Each named turn below is shown by a few rows before and after it. Which turns, in which order, take the first row of each later pair to the second? The first pair is answered.
rada:
11  -11  1  -2  -2  12  2  -6  -24  21  -16  19  29  9  6  2  -22  23  -13  6  -13  22  13  -23  -5  28  5  -18  -6  8  0  0  -25  16  -18  -4  ->  13  -8  2  -9  4  12  -3  -20  -31  20  -17  19  25  8  -5  7  -21  20  -14  16  -19  17  7  -29  -7  33  13  -8  -5  7  -7  10  -29  10  -22  -8
-43  6  11  -54  -27  31  33  29  14  4  8  5  -16  4  -2  0  29  -36  9  -21  -2  -4  -7  37  11  10  5  18  19  22  11  -38  43  -73  -9  34  ->  -14  -49  19  -6  8  17  51  44  10  -20  27  -13  -30  12  1  48  -23  6  3  -22  46  -17  8  62  28  -10  -4  5  -7  16  45  -17  25  2  -33  22
2  2  1  -3  17  18  -7  12  -13  -2  24  -3  -21  -1  -8  14  11  -1  16  42  5  -26  -18  1  16  -6  -10  11  -11  2  20  11  10  15  -19  -10  ->  -14  28  -5  -18  4  25  -10  18  -5  14  13  10  -13  4  -3  -7  34  -10  16  36  -15  -17  -20  -2  7  3  -5  16  1  15  9  -6  16  -17  -6  -3
dipit:
12  -9  10  15  14  -21  11  -6  -5  -10  -5  -33  -16  -8  -1  4  -15  -10  25  6  -9  -5  8  5  8  -3  -8  -7  -2  -6  -7  16  13  23  10  4  ->  -5  0  -18  16  -1  -3  17  19  11  11  -16  -12  -1  1  15  6  -5  6  1  -19  -7  18  23  9  -7  11  -9  -13  1  22  0  -21  16  3  16  5
15  14  -16  -3  -3  4  -48  -39  -29  0  9  5  -10  5  -8  12  6  -33  12  21  -9  -18  -6  -15  42  -20  11  21  7  3  -1  9  -9  2  -18  -36  ->  12  17  -46  18  -1  6  -47  -22  -15  28  -8  10  15  4  14  11  -5  -11  -10  3  -4  13  15  -28  28  -11  4  3  10  31  15  -12  -15  11  -12  -42
-15  4  21  -32  -17  6  7  21  -17  -10  0  16  -7  19  20  9  9  -5  3  -22  30  -2  21  35  -6  -5  -26  17  13  15  -28  -13  34  -17  -8  38  ->  19  -7  36  5  17  -29  -4  -8  -33  -20  8  -6  -6  15  3  16  -12  9  11  3  24  -3  27  14  2  -17  -42  9  9  -7  -27  27  23  29  -2  15
Susup:
-48  -17  -38  17  -43  1  22  24  -20  14  18  -31  5  -23  -47  3  -22  31  12  -12  -6  3  27  4  -12  -7  -3  -13  7  -2  10  -10  -17  8  27  19  ->  -46  -24  -41  15  -44  1  16  23  -25  16  17  -20  18  -26  -51  4  -26  30  3  -8  -2  -1  17  -4  -12  -9  3  -18  10  -1  8  -18  -32  16  24  18
12  -21  0  15  -9  -33  19  -12  -2  -3  -26  5  -2  -8  -9  -17  -20  0  18  -22  -4  13  27  -11  15  -4  -1  0  -18  -22  -6  16  13  -17  32  5  ->  -6  -30  -4  19  -6  -8  28  23  -4  2  -16  -7  -19  3  2  14  -10  8  23  -23  18  -4  27  14  19  -8  -9  7  -27  -15  18  6  25  -20  13  3
-6  -19  4  -3  -27  53  -25  -9  -16  -8  28  34  -15  13  -10  13  12  -4  -35  -8  19  -47  -7  -1  -7  -10  -7  -24  -15  13  9  -32  4  16  -16  38  ->  11  -5  15  -5  -22  6  -36  -54  -14  -17  10  36  4  -2  -21  -14  -1  -8  -36  -7  -12  -21  6  -40  -18  -4  -5  -22  -5  -7  -21  -9  -3  21  19  42
11  11  7  -1  -34  -7  13  -32  12  -9  -19  3  -4  -6  -18  -18  0  -5  32  18  -43  6  23  -3  2  17  -13  15  14  -15  -13  2  -8  21  1  26  ->  -5  11  8  2  -34  15  22  6  3  -8  -7  -16  -26  6  -11  7  12  -7  47  15  -23  -9  21  27  3  16  -27  19  2  -4  7  -3  19  15  -11  22
Now pairs of rows:
(2 to 4 turns a pair)
-15  47  11  -2  -1  9  -35  -16  -26  23  26  -4  -22  15  -31  -20  62  12  35  -9  -40  -18  -43  16  5  30  -3  27  17  -39  -18  8  -3  -26  -22  -14  ->  -21  38  -14  -5  1  44  -28  12  -15  46  31  11  -5  24  -5  4  57  42  12  -5  0  -24  -52  29  3  32  -5  23  16  -14  9  -14  -21  -13  -38  -18 | dipit, Susup, Susup, dipit
23  -31  36  -4  18  -43  8  -53  -12  -53  16  -4  -29  -3  -33  -4  -40  -16  37  -2  -9  -11  -4  4  18  -17  9  3  -20  -45  -43  43  0  20  1  3  ->  -24  14  27  -46  -10  -4  9  -14  -3  -24  12  -1  -42  8  -28  -23  16  -45  48  -8  -30  -7  -19  21  9  -2  10  27  -4  -22  -44  12  51  -54  3  18 | Susup, rada
-6  11  -18  -19  -11  25  -7  -6  0  -6  -11  21  13  7  1  -10  28  -11  -11  -6  -16  -5  -8  -19  -4  2  1  2  28  -6  -21  -11  -18  -28  3  2  ->  -6  -20  -18  10  6  37  13  19  -1  -11  6  4  -4  9  10  27  6  13  -12  -9  24  -20  -1  9  7  -1  -2  -6  5  -2  7  -14  -20  -6  -21  3 | Susup, Susup, Susup, rada
-23  -4  -28  -21  -3  32  -9  18  21  20  16  38  14  26  19  4  -11  13  -18  4  7  -34  -13  20  -8  -16  16  -10  5  4  -1  -20  -25  2  -53  25  ->  -22  23  -9  -39  -8  15  -29  -8  12  13  14  33  13  20  4  -19  11  -12  2  30  -27  -38  -26  3  -3  -15  14  3  23  -14  -24  0  -15  -13  -36  21 | dipit, rada
40  -59  17  -15  -15  22  -12  3  -2  -38  30  -24  -74  0  -16  36  -20  7  -3  -20  23  -33  -16  46  32  -29  -4  17  -18  -30  -8  24  9  4  -35  6  ->  58  -49  -32  38  1  -3  -20  0  12  12  -3  6  -11  -15  13  24  -47  52  -56  -30  25  15  19  -9  -5  -16  -10  -17  -12  7  6  10  -32  47  -10  -12 | dipit, Susup
3  12  7  23  10  -24  0  -5  -17  -10  8  -20  -10  -4  -13  0  -2  12  25  24  -16  5  3  -4  -4  -4  -9  -1  2  -5  -5  21  11  11  7  -12  ->  -9  23  -15  11  -5  -6  0  5  4  8  -8  3  13  -6  4  -14  10  15  2  -2  -18  26  12  -13  -21  10  -2  -7  11  20  -5  -6  7  -15  17  -1 | dipit, Susup, Susup, Susup
15  37  -33  57  -5  11  -24  -20  6  12  -34  0  10  -17  14  -22  22  13  -19  6  -35  30  42  -23  -1  -16  -50  -19  -43  32  11  2  9  12  22  6  ->  26  23  9  38  3  -4  -33  -53  -12  -16  -17  -18  -26  -16  -10  -22  16  -14  13  36  -38  -1  24  -11  27  -30  -40  -3  -46  -15  -2  37  12  26  9  6 | dipit, dipit
10  11  -3  24  -7  -20  6  -1  -7  8  -24  -12  5  -9  -12  -16  2  -19  7  -12  -28  28  30  -11  -15  5  -23  -7  -2  7  -7  -1  22  -8  24  -9  ->  12  9  12  14  0  -28  1  -10  -8  -3  -12  -21  -1  -9  -20  -13  9  -27  26  0  -29  12  20  -6  -8  -1  -22  -3  0  -15  -16  10  22  -7  19  -10 | dipit, dipit
-46  46  -17  -22  19  50  -16  25  -12  12  -6  -16  -11  7  14  24  53  -22  7  39  -1  -31  -30  44  5  13  -18  18  -6  15  18  -19  34  -26  -27  -16  ->  1  31  -12  4  59  18  -37  -14  -25  11  5  -13  8  -7  0  31  26  8  -1  77  8  -46  -33  6  6  0  -15  4  0  -5  20  14  -10  42  -33  -38 | dipit, Susup
